Some points, one per row:
tensor([ 35,  -7,  23,  -9,  19, -40, -41,  23])
tensor([ -76,   99,  -72,   72, -101,   54,   60, -121])
tensor([-25, -32, -18, -40,  35,  34,  62,   4])
tensor([ 70,  32,  36,  47,  19, -57, -87,  -3])
tensor([-49,  14, -38,   8, -24,  61,  71, -48])
tensor([ 17,  -9,  31,  10,  26, -13, -28,  20])
tensor([ 35,  63,  12,  91, -53, -40, -53, -54])
tensor([ 46,  30,  45,  46, -17, -27, -76, -41])
tensor([ 29, -31,  31, -31,  41, -21, -18,  54])
tensor([ 22,  41,  16,  61, -33, -38, -32, -60])
tensor([ 11,   3,  10,   2, -16, -12, -36,  -4])
tensor([ 24,   0,  10, -15,  17,  -5, -40,  14])
tensor([ 33, -11,   4, -28,  20,  -6, -30,  27])
tensor([ 41,  29,  16,  26,  -6, -54, -67,   2])
tensor([-30,  30,   6,  48, -51,  23,   2, -47])
tensor([-78,  22, -14,  27, -66,  37,  52, -40])
tensor([-29, -31, -28, -46,  39,  16,  71,  44])
tensor([ 20, -19,  58,  22,   4, -57, -52,  25])
tensor([ 47, -22,  31,  16,  -3, -28, -51,  11])
tensor([-27,  -6, -32, -22,  12,  44,  55,  15])
tensor([ 13,  20,  43,  40, -33, -17, -35, -22])
tensor([-13, -42,   0, -42,  22,  24,  33,  37])
tensor([-23,  20, -28,  28, -24,  17,  47, -36])
tensor([ 75, -20,  16, -43,  78, -50, -53,  42])
tensor([  4,   9, -45, -54,  41,  10,  24,   5])
tensor([-29,  -4, -16, -27,  -9,  16,  11,   3])
tensor([  6,   7,   1,  34, -30,  18,  20, -42])
tensor([ 65,   8,  29,  -7,  17, -46, -54,  12])
tensor([ 40,  -6,   1, -18,   9, -34, -37,  14])
tensor([-32,   4, -16, -29, -16,  16,  34,  13])
Then 12 other points, each followed by its number:
tensor([ 61, -71,  51, -36,  54, -20, -51,  63]) 0
tensor([ 10, -54, -16, -87,  62,  36,  41,  54]) 1
tensor([ 18,  -4,  32,  17,  -7, -42, -43,  27]) 2
tensor([  4,  24, -19,  45, -49,  -7, -12, -37]) 3
tensor([-32,  45,  26,  72, -69,  -8,  -3, -66]) 4
tensor([-86,  -8, -99, -80,  16, 100, 127, -33]) 5
tensor([ 19, -61,  45, -39,  60, -24, -19,  79]) 6
tensor([ -26,   66,   -6,   71,  -97,   16,  -24, -114]) 7
tensor([  76,   37,   60,   45,  -12,  -65, -127,  -40]) 8
tensor([-88,  16, -83, -18,  -9,  56, 101,  -3]) 9
tensor([ 35,  82,  23, 106, -80, -51, -96, -90]) 10
tensor([ -4,  18, -26, -10,  30,  -2,  34,  -9]) 11
Which two of these numbered points are nearest to each point below, ignoring the 2 directions in which the first points spread most? Their numbers follow each, nearest first.
tensor([ -5, -52,  22, -30,  33,  20,  14,  60]) > 6 0
tensor([  10,   87,   -8,   89,  -98,   -6,  -47, -127]) > 5 8
tensor([ 11,   3,  27,  22, -21, -33, -48,  11]) > 2 4
tensor([-62,   1, -15,  -7, -35,  63,  50, -26]) > 0 7
tensor([  42,   22,   40,   58,  -31,  -65, -108,    7]) > 2 3
tensor([-73, -28, -75, -40, -11,  82, 113,   3]) > 3 10
Now 12 new points, numbered from 0 again:
tensor([ 16,  20, -19,  23, -13, -13, -35, -18]) 0
tensor([ 33,   2,  38,  35,  19, -42, -55,  43]) 1
tensor([ 55, -30,  57,   9,  12, -66, -82,  42]) 2
tensor([-18, -10, -27, -23,  -2,  26,  39,  11]) 3
tensor([ 55, -57,  39, -59,  81, -26, -21,  89]) 4
tensor([ 51,  15,  21,   9,  17, -39, -58, -29]) 5
tensor([ 10, -53,  20, -44,  90, -20,   7, 100]) 6
tensor([ 15,  18,   0,  32, -33,   1,  -4, -35]) 7
tensor([-76, -16, -50, -34,  -9,  69,  99, -10]) 8
tensor([ 25,  10,  27,  40,  -9, -50, -30, -15]) 9
tensor([ 29,  40,  -1,  39, -22, -54, -66, -22]) 10
tensor([ -4,  -5,  -5, -35,  18,  27,  12,   7]) 11
The same question for these:
tensor([-29,  -1, -26, -36,  10,  48,  42,  -2]) > 11 8
tensor([ 30, -15,  61,  -2,  24, -25, -36,  27]) > 4 8
tensor([ -5,  27, -15,   9, -26,  30,  -6, -40]) > 11 5
tensor([  3, -46,  28, -12,  21, -16, -21,  51]) > 2 1
tensor([ 17, -48, -11, -73,  69,  -1,  13,  40]) > 5 8
tensor([ 28,  31,  31,  68, -27, -46, -72, -43]) > 8 9
